[[ 1.806 -0.499 -1.678  4.659  5.348  0.284 -4.872  0.753 -4.396  5.024
  -3.366 -4.665  0.907  3.936  4.413]
 [-0.110 -5.329  3.648 -4.403  5.530  0.048  2.975  5.257 -1.974 -4.539
  -3.029 -2.366  4.343  0.418  4.819]
 [ 2.821 -3.477 -0.187  3.838 -4.242 -4.095 -4.622  1.864 -4.295 -3.190
  -4.780  5.396  5.440  4.310  0.760]
 [ 3.842 -4.694  3.549  3.436 -6.504 -3.551 -3.212 -2.745 -3.148  3.325
   5.095  1.216 -4.002 -4.027  0.587]
 [ 4.209  3.987  3.975 -5.351 -3.756 -2.912  2.786 -5.695 -0.841  5.148
  -4.663  4.172  4.340 -2.972  5.037]
 [-4.561 -5.897  3.765  3.078  0.875  4.746  0.626  5.364  4.719  2.416
  -4.344 -2.457 -3.709 -4.242 -1.400]
 [ 5.187  2.427 -4.574  3.136  3.318 -1.039  4.627  1.116 -4.397  2.750
  -3.516 -5.446  5.012 -3.726 -6.125]] ans = -6.125

[[-2.274  2.481 -1.145  2.491  1.903 -0.964 -2.683 -0.733 -2.482  2.281
  -5.831  0.441 -6.897 -0.189 -4.861]
 [-1.026  1.725  2.107 -0.552 -1.481 -0.054 -0.459  0.613  3.120  2.339
   4.184 -1.536  1.535  1.619  2.176]
 [-1.026 -0.141  0.116 -0.552 -0.144 -0.362  0.065 -0.063 -0.137  0.089
   0.410  0.441  1.130 -0.397  0.456]
 [-0.969 -0.371  0.116 -0.552 -0.144 -0.016  0.376 -0.086 -0.327 -0.089
   0.410  1.167  1.130 -0.934  0.281]
 [-1.026 -0.291 -0.246 -3.569  1.247  1.167  3.671  1.755  1.103  0.295
   2.988  1.434  1.130  0.148 -0.859]] ans = -0.859

[[ 1.155 -2.382  1.621  0.132  3.528  2.686 -0.282 -4.205]
 [-0.960 -4.158  3.396  0.307  0.967  1.248 -3.169 -0.255]
 [ 2.251  4.935  1.686 -1.135  3.147  0.598 -5.393 -5.577]
 [-2.726  0.829  2.113 -2.288 -4.129 -1.638  0.043  4.208]
 [-4.868  0.963 -0.113 -3.445 -3.901  1.493  2.024  3.413]
 [ 4.700 -6.321  5.058  3.386 -5.537 -1.120  2.149 -3.842]] ans = -3.842

[[-0.060  4.305  3.813  3.908  3.510  3.509 -1.472  1.951 -0.526 -0.694
   2.829]
 [ 3.835 -0.345 -2.985 -5.177 -4.963  5.161  0.024 -4.961  2.047  0.061
  -2.033]
 [ 2.333 -2.740 -3.036 -1.727 -0.191  0.201  1.024 -3.092  1.144  0.873
  -2.703]
 [ 2.520  1.483  0.965  2.174  2.809  2.279  1.955  1.724 -1.701 -1.284
   1.583]
 [-2.374  1.383 -0.761 -4.175 -0.622  2.204 -0.558  1.742 -1.728  1.583
   4.102]
 [-1.801 -2.042 -0.608  0.218  1.140 -1.937 -0.350 -1.626  3.327  2.192
  -2.409]
 [ 3.624  0.263 -4.003 -2.170  0.878  3.666  0.069 -4.443  1.169  1.014
  -1.504]
 [-1.838  0.649  2.077  0.009 -5.572  1.635 -2.190  0.748  2.309 -1.541
  -0.197]] ans = -0.197

[[-4.448  3.994 -2.656  2.922 -0.998  1.095  0.636 -2.124 -4.581 -0.765
  -1.084  3.341 -1.434  6.224  0.716]
 [-2.275 -0.320  3.558 -2.567 -2.461 -2.760  2.084 -1.104 -0.888 -2.216
   5.272  3.628  1.684 -0.646 -2.461]
 [-2.825  3.141  1.271 -1.689 -1.188 -2.619 -1.235 -1.833  2.420  5.841
  -0.155 -4.209 -1.247  3.625  1.878]
 [ 1.269  1.209 -3.755 -2.484 -0.935  3.439 -3.059  0.028  4.025 -2.716
   2.107  5.019 -4.327  3.160  3.142]
 [-3.733  1.930  1.593 -0.839  3.140  0.467  4.496  3.059 -0.343 -4.885
  -0.385 -1.242 -2.571 -2.582  1.658]
 [-0.298 -3.207  0.578 -0.742 -0.959  2.328  1.952 -1.837  0.302 -0.719
  -2.468  2.481 -4.288 -2.728  3.816]
 [-2.582 -2.579 -1.910 -1.833 -2.574  1.726  4.446  2.044  2.317 -0.545
  -3.633 -1.179  1.124  3.893 -4.751]
 [ 2.638 -1.678  2.325  2.159 -5.503  0.740  1.767  1.252 -2.717 -1.296
   0.889 -2.828 -2.807  4.024  4.669]
 [-1.597 -3.851 -1.154 -2.692  4.566  1.136  3.252 -2.320  1.918 -0.499
   3.896 -2.223  3.190  2.952  4.432]] ans = 4.432
---
Q:
-0.465  0.011 -1.489 -0.930  1.660  6.239 -0.256
-0.393  0.212 -1.313 -2.349  1.365  6.755  0.143
-0.483  0.344 -1.158 -2.631  1.186  6.992  0.180
A: -0.465

Q:
-1.541  3.006  3.966  2.961  2.437  4.136  5.315
 3.521  0.889 -0.718  1.598  0.448 -0.864  1.991
 0.070 -1.398 -1.830 -2.769 -0.428 -2.184 -2.596
A: -1.541

Q:
-4.041 -4.615 -3.060 -0.085  1.221
-3.448 -2.198  0.395  5.349 -6.237
-2.068 -4.542 -3.478 -1.740  5.281
A: -4.041

Q:
 1.166 -0.188  4.117  1.862 -3.780  0.197  3.047
 1.773  2.567  4.656 -1.444 -2.714 -2.178 -0.389
 1.775  2.521 -3.191  2.686 -6.333  0.025 -1.009
A: 1.166

Q:
-0.497  1.247  2.714 -3.926
-2.283  5.864  4.033 -4.491
 0.562 -2.179 -0.601 -4.467
A: -0.497

Q:
-0.338  2.189  0.064  1.769  0.986  0.171 -2.113
 0.409 -2.892 -5.421 -4.366 -4.089 -0.893 -0.824
-2.057 -2.737  0.150 -2.362 -1.386  1.488  1.621
A: -0.338
---
-5.258 -1.769  3.339 -3.951
-2.500  4.520  0.410  1.248
-> 4.520

 1.694 -0.140  0.569  5.395
 2.560 -4.955 -1.146  6.516
 0.648 -4.420 -6.031  1.912
-> -4.955

-1.307 -2.563 -5.007  1.226
 1.256 -1.232 -2.483 -3.340
-> -1.232

-2.547  7.101 -0.822 -0.293
 0.815 -3.685 -0.528  0.709
-> -3.685

 1.682  0.733  0.739  1.408
 0.939 -5.358  4.811 -1.560
-1.354 -2.042 -0.963  3.542
-> -5.358

-3.468 -1.785 -0.636  0.093
-3.813 -2.553  2.374 -1.396
-2.287 -5.097 -0.317  2.332
-> -2.553
---
   7.2   101.2  -149.1   143.5 -> 143.5, 101.2
 1.5   1.1  -0.1  -0.2  -0.7  -1.2 -> 1.5, 1.1
-0.13   0.08  -0.18   0.09   0.18 -> 0.18, 0.09
-1.02  -0.75  -0.39   0.96   1.29 -> 1.29, 0.96
  50.55    21.63  -147.51   101.47 -> 101.47, 50.55
 1.44  -1.75   0.25  -0.38   1.89 -> 1.89, 1.44
---
array([[-4.931,  0.194, -4.911,  3.099],
       [-5.059, -0.124, -1.598,  3.842],
       [-4.977, -0.066, -0.877,  4.310]]) >> -1.598

array([[-2.119,  0.999, -3.383, -6.772, -4.506, -6.829,  1.523],
       [-2.829, -3.372, -2.937,  1.305, -2.945,  2.072, -0.190]]) >> 2.072

array([[ 0.542,  3.738, -2.788,  2.285, -0.362,  1.121,  5.106],
       [-4.138, -1.406,  2.169, -2.727, -0.843, -3.188, -1.324]]) >> -3.188

array([[-3.265, -0.264,  0.842, -0.484,  0.550,  2.378,  5.560],
       [-1.455,  0.061, -0.786,  3.275,  5.650, -0.249, -4.700]]) >> -0.249

array([[-6.440, -2.203, -3.212,  2.266, -2.371, -0.706,  4.173],
       [-1.474, -1.890, -1.330, -1.235, -2.864,  0.371,  0.808]]) >> 0.371

array([[-1.847, -2.005, -4.279,  2.691,  0.206, -0.800],
       [-4.855,  1.456,  0.709, -3.730,  6.435, -2.844]]) >> 6.435

array([[-0.403,  0.015,  4.416,  5.004, -0.613],
       [ 1.588, -0.393, -4.307, -2.121,  1.207]]) >> -2.121

array([[ 6.554,  4.435, -2.366, -1.826],
       [-5.700,  5.699, -6.868, -5.243]]) >> -6.868

array([[-0.101,  2.111,  0.120,  0.681],
       [ 6.369,  5.260, -2.447, -0.624],
       [-1.256, -2.367,  1.664, -1.359]]) >> -2.447
---
 4.531 -2.324  6.156  0.019 | 6.156

-0.564  5.050  3.160  3.448 -1.288 -0.218
-0.545  5.003  3.106  3.305 -1.254 -0.202
-0.588  4.915  2.932  3.145 -1.165 -0.231
| 3.160

 6.253  4.528  4.053 -0.253
-0.721 -4.597  3.071 -4.411
| 4.053

4.446 3.192 6.011 2.579 2.264
1.585 2.397 2.155 1.581 1.693
| 6.011

-3.008 -1.375 -0.953 -3.466 -4.816  3.174
 4.199  5.999  3.798  2.529  1.490 -3.627
 0.490 -2.909 -1.647  0.334  0.334 -1.937
| -0.953

 5.872 -4.197  0.570 -5.299 -6.139  0.911 -3.584 | 0.570
---
[[ 1.591 -0.964 -0.596  0.518  0.507 -0.144]
 [-1.539  1.777 -2.046  0.189 -0.894  0.568]] ==> -0.144

[[  8.950  12.435  -2.349 -17.529   8.667  -4.441]
 [  5.935  15.342  -3.064  23.021  -7.877  -2.789]
 [ -9.108 -16.345   9.840  -5.607  17.330  14.616]] ==> -4.441

[-0.6  1.1 -1.7 -1.4] ==> -1.4

[-1.38 -0.34 -0.54 -1.41  0.74  1.01] ==> 1.01

[[-0.11 -0.09 -0.04  0.05  0.00 -0.14]
 [-0.11 -0.09 -0.04  0.13  0.00 -0.21]] ==> -0.14

[  83.220   86.441  -76.124  163.643   -4.888 -126.655   44.425] ==> 44.425
